One turn moves each row of this set onto another row. After a few examples, where does it send each row asked below?
z549: [  2  -6   4  -5   6   9   7   5   0 -24  13   0  33   1  13  10 -13  -5
   0 -38  29  20 -10   9 -11 -11  40  15   1 -21 -14  13  -6   3  11]
z757: [  4 -15  -7  -3 -18   0 -14   9  -3  -6 -42  -2   5  27 -12  18  -1  14
  15 -12  17  -7  -1  13  12 -15  12  -2   5  -6  10  -5  11 -35   6]
z405: [  8 -11   8  -4 -18  -8 -20  10   2   0 -44   0   8  25 -15  18 -13   4
   8   5   7   6  -9   9  26  -6  17  -6  -4  -5   7  -7  13 -23  11]
z114: [ 23  -1   3 -10  26 -19 -13   1  -3 -15  29  -4  15   7   2  12   7   0
  11 -20   7  12  -3   6  18   6   9  -9  -7  19  23   0 -17  -6   5]
z221: [  7 -13  -5  -8 -22  -5 -19  16  -2  -3 -39  -5   2  24 -10  23  -5  16
   5   2   5   6  -8   5  21 -12  24 -13 -10   6   9 -12   4 -26  12]
z847: [ 12  13  17  -1 -32   6 -29  21  18 -27 -15   9  18  12   0   2 -24  -2
  23 -22   5   7  10 -19  10  14  -6   0 -14 -12 -23 -17   7   5   3]
z806: [ -7  -4  19 -14   0  -4   1  14 -13 -23  18   2  19  -7  13  -3 -18   5
   0 -37  23   6  -1   3  -9  -4  36  10   3 -24 -16  22   6 -10  22]
z603: [ -6  24  10  13 -23 -14  11  15 -11  -4  -8   8  11  23 -10  11 -12 -17
  -5   2  15  15 -26   0   5  -2   5 -11  -9  -5  -7  21  12  27   0]
z840: [ 25  27   5 -16  -1   7 -11  -4   9  27  22  -8  13   9  -4  17 -32  11
  17  -8  11   4   3  15  -2   3  12  10   3  -7 -17   3  -5  -6  11]
z320: [  3  -8  18  -8  -2   3   2  19  -7 -19  13 -10  10 -12   2  12 -18 -16
  -6 -24  11  10  -8  -5   1   9  44   2  -6 -31 -14  11 -21   8   7]
z574: [ 23  -3   9  -4  21 -27 -18   3  -7 -21  26   7   8   7 -10   5  14  -7
  15 -31  14   1   7   7   8  -3   6   6  10   8  29   9  -1  -6   3]
z243: [ 18  10  -7   3 -16   7 -22   7 -15  19  24 -15  -8   8 -20  23 -13   6
  14 -42   7  -3  26   1  -5   1  18   8  -8  -7 -20   2   1  -8   6]
z101: [-22  -3  20   0 -19  10  -1  17 -21  -8 -12  10 -10  24 -11  34  11 -24
  29 -14  10  19  24   1  12  -7   3   2  -2 -14   9  15  -7  27  10]
z922: [-26  -3  13  -7 -10  19   7   9 -27   0  -5   1  -1  27  10  30  -5  -7
  33 -16  11  21  18   4  23   5  -8 -16 -16 -11   2   2 -17  11  14]
z444: [-24   0  20 -17 -25  -1  -4  29 -25 -15   1  24 -18  22  -2  23  11   3
  28 -12  14  14  22   3  -1 -24   8  -3   8  -3  14  14   2  16  24]
z626: [ 27  29  -6 -24 -21  -8 -22  11  -5  16  26  -2  -5   2  -1  15 -21  22
  13 -15   8   8   4  -2 -17 -16  25  10   1   5  -2  -5   4   1  22]
z486: [  6  11   2  -4 -24  21 -19  25  38 -35  -6   4  25  17  -1  16   0  17
  15 -12   7   6  12  -5  -4  -4  11  -1 -12  17 -29   2  -8  -2   3]
z889: [ -8  -6  12  -4 -19  -2 -22  17  -1 -16  14   9 -14   8  20  27   5  -3
   9   8 -12  11  20   0 -20  -9   7   8  -3   0   3 -25 -32   7  -1]
z747: [  8  11   7  -2 -30  10 -29  25  23 -29  -8   5  23  16   5  11 -15  11
  14 -17   1  19   9 -19   8   5   9  -6 -28  13 -28 -14   2   5  10]
z775: [ 24   0  -1 -11  23 -23 -14   3  -3 -22  28   3  13   7   0  10  15   3
  14 -24  14   8  -1   7   6  -7  10   0   4  19  30   3  -9  -6   5]
z566: [  9 -14 -12  -2 -18   2 -14  11   6  -8 -43  -4   8  27 -14  27   5  11
   9  -2  12   4  -7  11  11 -21  24  -2  -1   4  12  -6   2 -24   5]
z561: [  3  17   0  -9 -30  17 -16  23  26 -40 -11   2  14   8   3   7   2  18
  25 -22  13 -15  17 -10 -14  -4  -1   6   1   3 -18   6  -3 -11   3]
z34: [ -9  18 -22  13 -26   0  18  17 -17 -14  -2   2   9  25   2  18   7   3
  -4 -16  23  12 -23   0 -12 -20  11 -16 -12  12  -3  15   0  18  -2]
z298: [-23   7  30  -2  -5 -10 -24 -10  -2  -8   6  11  13  15  29  16  -9  -1
  16   4  -7  15  26   9  -9   1 -10  23 -10   3  -7   2   9  -8  21]
z628: [ -1   4  20 -13  -7 -11  -2  13 -10 -25   5  -5  14 -14   8   7 -14 -14
  -6 -26  12  15  -5 -10  -9  -1  45  17  -5 -22  -5  26   4  12  23]
z824: [-19   1  23 -22  -8  10   5  22  -5  -8   8  30   3  31   7  20  -2  12
  29   4  22  22   7  21   5 -25   3  -8  14  -1   5   8  -8  12  20]
z641: [ 11  22   8  -4 -34   8 -23  15  20 -37 -23   5  16   7   3   3  -9  -2
  29 -24  12  -7  13 -18  -9   3  -8  15   0 -12 -11  -2   9   3   3]
z64: [-21  -9  13  14  -3   4 -21 -10  -7 -12   9  13  13  25  24  19   0  -4
  22 -22   4  13  32  15 -14  -6 -14  23  -5  -5 -11 -10   2 -12   5]
z318: [-20   8   7 -19  -7  16   9   4 -13  -4  -4  11  15  32  24  29  -4   5
  32  -3  18  36   4   9  12 -14  -1  -8 -10   5  10   1 -11  18  25]
z2: [-11  13  -3  17 -15   2  21  15 -12  -8   2  11  14  30 -10   7  -2  -1
   4 -17  32  -4 -17  17  -6 -11  -5 -11   9 -10 -14  23   6   5 -11]
z777: [-11  11   0   8 -24  -4  14  30 -20  -4  10   3  -2  22  -7   9 -11   5
  -8  -4  14   4 -22   1   7   0   7 -35 -13   1 -16   8  -8   9  -5]
z488: [ 33  16  -2  -1 -17   0 -25  13   6  14  20   2  -3   9 -28  26  -9  -5
  11 -21  10  10  12   5 -16 -17  31  22   8  -6 -10   1   1  15   3]
z927: [-13   7  33 -10 -11 -11 -23   7   8  -9   8  10  -2   7  21  22  -8  -5
   9  25 -16  13  17   5 -10   1   3  14  -5   2  -2  -7 -15   5  13]
z680: [-17  25   1   7 -28 -16  12  14 -32  -8  -3   6   3  20   3  -1 -12   3
   3 -20  22  -1 -15  -4  -4  -5  -6 -14  -7  -4  -4  22  24   4   9]
z20: [ 20  -2  12  -2  18 -30 -22   1 -15 -17  21  -2   6   4  -9   7   9 -14
  14 -32   6   5   9  -3  18  10   4   2  -4   7  28   8   3  -4   6]
z638: [  0  -7  -4 -10  -4   7   5  12 -17 -25  14 -13  16  -7  21  12 -13  -1
  -3 -40  17  19  -9  -9  -9  -3  44   0 -16 -18  -9   1 -17   4  13]
z88: [  5  -6  -1  -4 -22 -10 -20   3  -6  -4 -49  -2   9  23  -9  17  -7   6
  15  -8  12   2  -5   6  16 -12  12   3  -2  -6  15  -3  23 -27  15]
z918: [-11 -13  -1  13 -13   7 -21   3  -5 -19  10  11  -1  21  20  29  12  -8
  18 -19   1  15  27   6 -24 -16  -1  19  -3  -3  -1 -26 -19   3  -6]
z878: [ 23   0   9  -3  24 -24 -18  -3  -7 -13  21  -7  14   5  -4  13   5 -15
  11 -22   3  13   2   0  24  14   7  -3 -12  13  24   4  -8   1   5]
z285: [ 20  30 -14  -1  -9   8 -16 -16  -5  21   8 -22  15   9  -2  30 -15  -1
  18 -29   9  14  13   0  -7   0  15  22 -17   3 -10  10   8   3  16]

z757 goes to z221
z922 goes to z444
z918 goes to z927
Now these:
z840 goes to z243
z775 goes to z878
z486 goes to z847
z34 goes to z603
z549 goes to z320

One turn moves each row of this set onto another row. After a few examples, where does it send each row asked below?
z853: [ 19  22   6 -12  16   5  -9  23  16   2   9  20  -5  15   4 -22 -15  22
 -19  -2  17   4  16  -8 -30 -14 -22  15 -10   0   4]
z478: [  4  23 -14  -4  32   4 -17  47  18  -7  27  10  -6 -26 -18  -7 -23   2
   4   4  -1  17  14 -37 -25 -12  15 -26 -11  35 -12]
z557: [-10 -11   1   4  53 -15 -29   5   4  13 -25   9  -4 -13 -14 -13  -5   9
   9   0   1  11  33 -46  -6 -14  -4   9  -1  39   3]
z529: [ 19  -4  10 -19  10  10 -10  21  12 -23  11  13   3  -6  -5 -22 -16  22
  -8  -9  -6   2   1  -5 -36 -22 -11   8 -15 -12   5]
z570: [-12  11  28  -9  19  -8 -20  32  -2  -5   9   5   6 -22   7 -19 -14   8
  -3   6 -21  26  11 -47  -9 -18  17 -30  -4  31  -3]
z107: [ -3  27  -5   0  31   4 -12  44  17  -1  21   9  -3 -31 -14  -8 -25  -2
   4  -1  -1  15  19 -40 -23 -14  21 -25 -15  38 -14]
z470: [ 13  18  -3  -4  10   3  -9  39  19   7   8  19 -15  -1  -4 -23 -17  26
 -14  -8 -22  -8  22 -22 -31   4 -18  21  -9   6  22]
z247: [-14  14  -6  12  -1  10   7  62  12  15 -10   9 -10  15  -3 -29 -21  14
 -19  -1 -10 -12   8 -28 -10 -18 -12   0   2   8  10]
z369: [ -9  30   8   4  19 -19 -11  34   2   6  15   7   5 -21   3  -4 -21  13
  -6   5   2  24   4 -36  -4 -25  17 -24 -21  30 -22]
z553: [ 11 -31   3  -1  29  11  16  11   2 -18 -28  18 -19  -2  -7 -39 -17   6
 -10  -2  -6  -7  20 -30  -4 -26 -10   7   4  19  22]
z825: [ -7  27  -1   1  16 -21 -11  34   2   0  20   3   2 -17   3  -8 -19  13
  -4   8   3  27  -4 -31   2 -26  10 -22 -20  25 -20]
z604: [ -9   0 -15  17 -11  19   6  41  23  -3  -3  -4  -2  -4 -16 -24 -11  10
  -5  -8 -16 -16 -12 -29 -16 -17   0  -7  -6  -6  -1]
z453: [ 14 -29   6  -6  34 -13  15  21  -3  -2 -35  16  -6 -24 -11 -26 -17   3
  -6  -7 -16  -4  28 -34   6 -26 -12  15 -13  25  21]
z987: [  3  -1   3   0  51   1 -19  -6  42  18 -13  -7   3 -24 -28 -17   6   1
  -3   4   2   8  13 -25 -13 -20  -3 -17  -5  31 -11]
z73: [-14  24  10  -7  22   8  -6  22   7   0  16   2  -1 -24   3 -27 -13 -17
   7   1   2  20  22 -54 -13  -8  17 -21  -3  37   2]
z323: [ -8   7  19 -10  16  -9 -20  35  -3 -10  15   4   2 -20   5 -24 -13  13
  -4  11 -29  25   6 -47  -7 -14  11 -30   0  30   2]
z344: [-13  -7  -6  -1   4  27 -13  29  13 -18  -8   0   2  14 -13 -20 -15   8
   8  -8  14  -3  -5 -20 -25 -28  -2  -4   0  -8  -8]
z908: [ -1 -17   1   8  46 -28   8  29 -12  10 -17  21   0 -36  -8 -23 -18   1
 -12  -1 -14   1  21 -38   4 -34  -4   3 -14  36   6]
z792: [ 10 -13  15   0  24  -5  17  16  22   3 -28   9 -15   4  -7 -35 -16  25
 -30   6 -12   0   0  -5  12 -39 -16  -5  -6  14   7]
z281: [ 17  -4 -14  18  28   0   1  11  44   8 -24   6 -20  -1 -27  -9 -12  36
 -18   2  -5  -8   1 -11  -3 -21  -7  -1 -12  16  -7]
z904: [ 23  -4   0  -5  42   0  -9   5  48  15 -29  -4  -5 -14 -33  -6  -3  17
 -12   1   3   1  16 -13  -7 -22 -10  -5 -16  22  -8]
z127: [ 22 -14  13  -8  30 -13  22  13  23   7 -27   2   2 -23 -16 -24  -8   7
 -24   2  -7   1   5  -9  10 -40 -14  -8 -23  15   1]
z491: [-13  26   1 -10  22   6  -7  24   5  -1  21   1  -6 -14   4 -32 -13 -17
   8   4   5  22  20 -50  -9  -5   8 -17  -1  37   6]
z170: [  4  -2   5  -2  45 -14  16  21  25  15  -7   0   3 -41 -23 -30 -11  -8
 -17  -1 -10   2   2 -11   3 -43  -4 -18 -23  27  -6]
z209: [ 12 -12 -11   0  39  -3 -10   3  20  10 -35   8 -12  -8 -22 -11  -7   9
   7  -5   7  -1  38 -39  -5  -6 -11  21  -9  30  11]
z995: [ -1  -2  -1   5  14  22 -10  49   0  -6 -12  20  -1  26  -3 -22 -17  14
 -17   4  14  -4  14 -32 -29 -23 -12  -5  15   7  -2]
z614: [  5  10  -5  -4  -6   0   6  17   9  -7  11   6  -6 -11   1 -32 -13  13
   1 -17 -12  -7   1 -20 -18  -7 -12  25 -22  -8  19]
z573: [  5 -14 -24   9  33  13   0   5  27  -6 -27   9 -27  -1 -26 -20 -19  13
  11 -11   9  -9  22 -26  -7 -14  -4  19  -6  21   9]

z344 goes to z995
z614 goes to z529
Now these:
z107 goes to z73
z904 goes to z209
z323 goes to z825
z987 goes to z557
z573 goes to z553

One turn moves each row of this set onto another row. After a few examples, where does it send each row asked below?
z90: [  5  10  -9  38  -8 -14   4  15   5  -1 -19  21  22]
z482: [ -6 -29   5  11   0 -11  -8   1 -16  27  11   5 -16]
z266: [-10 -36   1   2 -16  -8 -11   5 -23  15  10  -5  -3]
z550: [-23   3   2  12  12  -7  12  29  14   9  15  -3 -11]
z7: [ -1 -14 -29  19   9  -1   6  -9 -10   8   6   2  -3]
z304: [  2 -11  17  30 -28 -15 -14  15 -11  11  -3  35   3]
z370: [  3 -16   8  33 -22 -21 -16  10  -9  17 -11  32   6]
z122: [-21 -11   7  13   3   9  -6  15   4  18  21  33  -9]
z678: [ -3  -1  10   4   7   7  15  16  -2   5  -5 -13  29]
z760: [ 2  2  4 14 23  3 17  6  1 16 -3 -2 15]
z947: [ -4 -16 -28  11  -3   8   5  -5 -15  -5   2  -3  17]
z222: [  3  12  18  29 -14 -22   8  32   4   1 -13   5  11]
z791: [  5  -9 -15  37 -18 -33  -5   9  -9   4 -17   5   2]
z593: [-30  -1   2   3  -8   2   7  36  10  -3  15  -4   1]
z952: [-37  -2   2  -3  -3  -7   9  22   4  -9  17  -8   8]
z559: [ 12   8 -11  37 -13 -10   7   7  -6  -7 -14  19  20]
z229: [ -6   7  15  31 -13 -27   1  35   9   8 -14  11  10]
z85: [-14   6   1  32 -26 -16  -4  34   6  -7   5  29  -5]
z416: [  7 -12 -10  34 -28 -31  -6   8 -16   1 -10   6  -3]
z647: [-14  -5  13  -2   8   0  12   3  -8   3   0  -8  30]
z175: [-17  -2  -4  34 -24 -21 -12  28   7   2  -1  34  -3]
z579: [-24 -20  12   2 -13  16 -11  18  -4  11  19  28   5]
z495: [-18 -17 -21   3  -3   1   3 -11 -16  -9  10   1  18]
z204: [-22 -30   9  -4 -13 -13  -7   0 -21   9  13  -4   3]
z836: [-33 -15  12  -1  -7   9  -5   8  -5   3  21  25  15]

z204 goes to z647
z559 goes to z85
Now these:
z791 goes to z229
z678 goes to z579
z760 goes to z122

One turn moves each row of this set onto another row. After a few examples, where does it send each row asked below?
z691: [ -8  -1 -21  17  14 -22  26  -3 -13 -26  38  27   1]
z404: [ 22 -13   2  -3  -3  -9 -12 -15 -10   8  41  37  12]
z654: [ 34   4  15   1   0 -16  -3 -19 -16  14  22   2  -9]
z705: [ 18 -23 -14  33  -6 -21  10  -3   1   3  13  23  19]
z224: [  5 -23  13  18   8 -21   2 -30 -11   7  43  33  10]
z334: [  6  -8  10  15  19  18  20   6 -20   1  43   1   7]
z521: [ 26   1   1   4  -3   3  18   1 -17 -24  19  38 -25]
z955: [ 33   3   1  18  -6 -21  -2   0 -14   3   9  11 -25]
z730: [  5   1  18  43   9  -2  19 -20 -20  -1  47  20   6]
z296: [ 22 -11   1  38  -2  -7  -7  17 -10  -3  31  16  14]
z436: [  7  -2  13  14  18  18  26   4 -20   4  38   2   7]
z891: [ 10   0   7  50   3 -12  17   2 -12   3  22  25  17]
z919: [  9  -7  12  24   8  -9  31 -14 -18 -24  21  33 -28]
z517: [ 17 -14  -2  10 -10 -19  45 -21   7 -13  18  25  -5]
z336: [ 10  -2   2  38   5 -34  18 -17 -14   3  10  17 -19]
z94: [ 19 -14  -4  26   1 -32 -14 -15 -11  16  24  12  -3]
z609: [ 14 -29 -13  -4   9   3  33 -12  -2   3  18   3   6]
z674: [ -8   2  -8  26   4 -36  13   1  -5  -2  39  34  11]
z587: [ 18 -25 -17   8 -10 -16  18 -27   5   1  30  27  16]
z871: [ 20   6 -11  26  11  -8  18 -24 -29  -5   7  12 -23]
z316: [  7  19  -2  17  -3 -25  24  17  -8 -15  24  32 -12]
z597: [ -1  -3 -11 -17   1   5  10   2 -21  -2  42  18 -17]
z351: [  4  -4   8  17  21  19  24   1 -22   3  40   4   9]
z452: [-14   0   6  -8   7  -8  35  -7 -18  -3  38  19 -20]
z929: [ -8 -11   5   1   9 -11  26 -31 -21  17  30  12 -18]
z721: [ 16   7  -9   6  -7 -23  -8  18  -5  -2  39  27   5]
z87: [ 15 -23  -9  -4   8   3  39 -14  -2   5  14   6   6]
z508: [ 22  -3   7  27   1  11  -9  -5 -21  -2  52  15   5]
z982: [  7  -4   5  -7   3 -29   6   1  -1  -7  52  17  15]
z483: [ 32 -19  -1  19 -14 -18   9  14   5  -8  11  15   2]
z972: [ 37  -2   3  -2  -6   6  -8  -5 -19  -4  27  32 -11]
z763: [ 17  27  -8  -7  -3  -8  23   4 -14  -8  27  31   3]
z613: [23  4 20 36 -5 -9 16 20 -8 -7 20 16  1]
z138: [ 34 -18 -14  -6 -17  -6  17  -6   5 -15  22  20  -7]
z425: [ -5 -18  12  24  11 -25  29 -24  -9 -13  35  38  -4]
z811: [  9 -24   2  24  16 -29   2 -26 -16  -3  33  -2 -11]
z728: [  5 -14 -11  -8   4   1   0 -23 -25  17  34  10 -15]
z958: [ 21   8  22  30   1   9  18   2 -20 -16  39  12 -17]
z381: [-14  -4  -7  -7   7  -4  16 -17 -20  13  46  24   2]
z474: [  5 -10   2  -7   4  -1  19 -12 -23   1  26   5 -36]
z894: [ 21  -7   4  31  -9 -23  32   0   3  -2   3  24   6]
z131: [ 18 -26  -6  -7   7   1  35 -10   0   4  16   2   4]

z871 goes to z691
z919 goes to z425
z483 goes to z613
Now these:
z674 goes to z94
z381 goes to z728
z436 goes to z87
z730 goes to z587

One turn moves each row of this set onto another row. After a few examples, where does it send each row asked below?
z985: [ -5  -2  12  31  23  -7  -4   6   0   2  34  19   1  -3 -37]
z823: [ 15   1  23   1   5  -4 -10  -6 -15  10   3  30 -17  -3 -14]
z868: [ -4 -17  25  -3  -6 -17   5  16 -29   0  18  11  29 -11 -16]
z456: [ -1   0  -3 -12  -4   2  45  -4  -3   0  18  33   1 -21  -2]
z185: [ -4 -38  24  26  -2 -18   7  -2 -16  16   1  15  10 -14 -17]
z504: [ -7  -7 -10  12 -20  -2   8 -25  -5  25  30  38   2 -12 -28]
z784: [ -1 -12  23  -6  18  -2  43  -3   3 -10  29  38  19   3 -24]
z944: [ -8  -8  19  13   2   8  17 -40 -22   7  12  10  26 -14 -23]
z373: [  1  -9  -5  -6 -11   5  42  -8  -8  -1  15  23  -1 -23   1]
z855: [  1   2  25  -8  18  -6  25   0   1 -26   9  22  11 -12 -38]
z882: [  4  -4   8  14   9 -36   7  -4   5   4  -1  51  22  -2 -20]
z989: [  4  -1   0  -9   4   3  39   3  -5  -1  10  36   6 -28   6]
z113: [ 17 -16  33  -3 -10 -25  17  -6  -3 -14  -2  41   7 -15 -30]
z912: [-12  -4  -8   8 -20  -4  13 -26 -13  29  25  33  14 -19 -31]
z70: [ 19 -13  22  -3  21   2  27 -15  17   8  39  22  22 -12 -31]
z837: [ 15   5 -13  17 -12   8  23  21   2  14  24  16  18  -4 -31]
z612: [ 21   0  21   9  12   3   3  -3 -27  14  -1  29 -15  -9 -15]
z479: [  8  -2  28  13   1  -7 -13   9   8  -1  13  18  -8   2 -10]
z527: [ 12  -4 -11   8 -18   7  26  17   8   6  20  19  22   0 -36]
z180: [ 23 -10  13  23  16  -4  15 -20   6  10  49  15  17 -21 -20]
z257: [ -9 -17  15  25  13 -14  19 -26 -27  -4  10  17   8 -33 -29]
z463: [ 21   5   6  43   8   0  12  -6  -6  -2  38  26  10  -2 -25]
z66: [ 17 -13  17   7  14   3  26 -33   4   8  24   7  29 -27 -21]
z301: [ -5 -29  19   4  -1 -20   6  17 -26   5  11   9  16 -10  -6]
z455: [ 14 -12  11  11  -2 -36   9  -1  -1  -1  -8  45  21  -5 -31]
z863: [ 18   1  -5  15  -8  11  14  25  -1  16  17  22  25  -8 -35]
z772: [-12  -5   0   5 -15  -6   2 -23 -14  28  26  44  16 -24 -25]

z882 goes to z868
z185 goes to z479
z455 goes to z301
Now these:
z863 goes to z989
z257 goes to z985
z944 goes to z463
z373 goes to z504
z456 goes to z912
z66 goes to z180

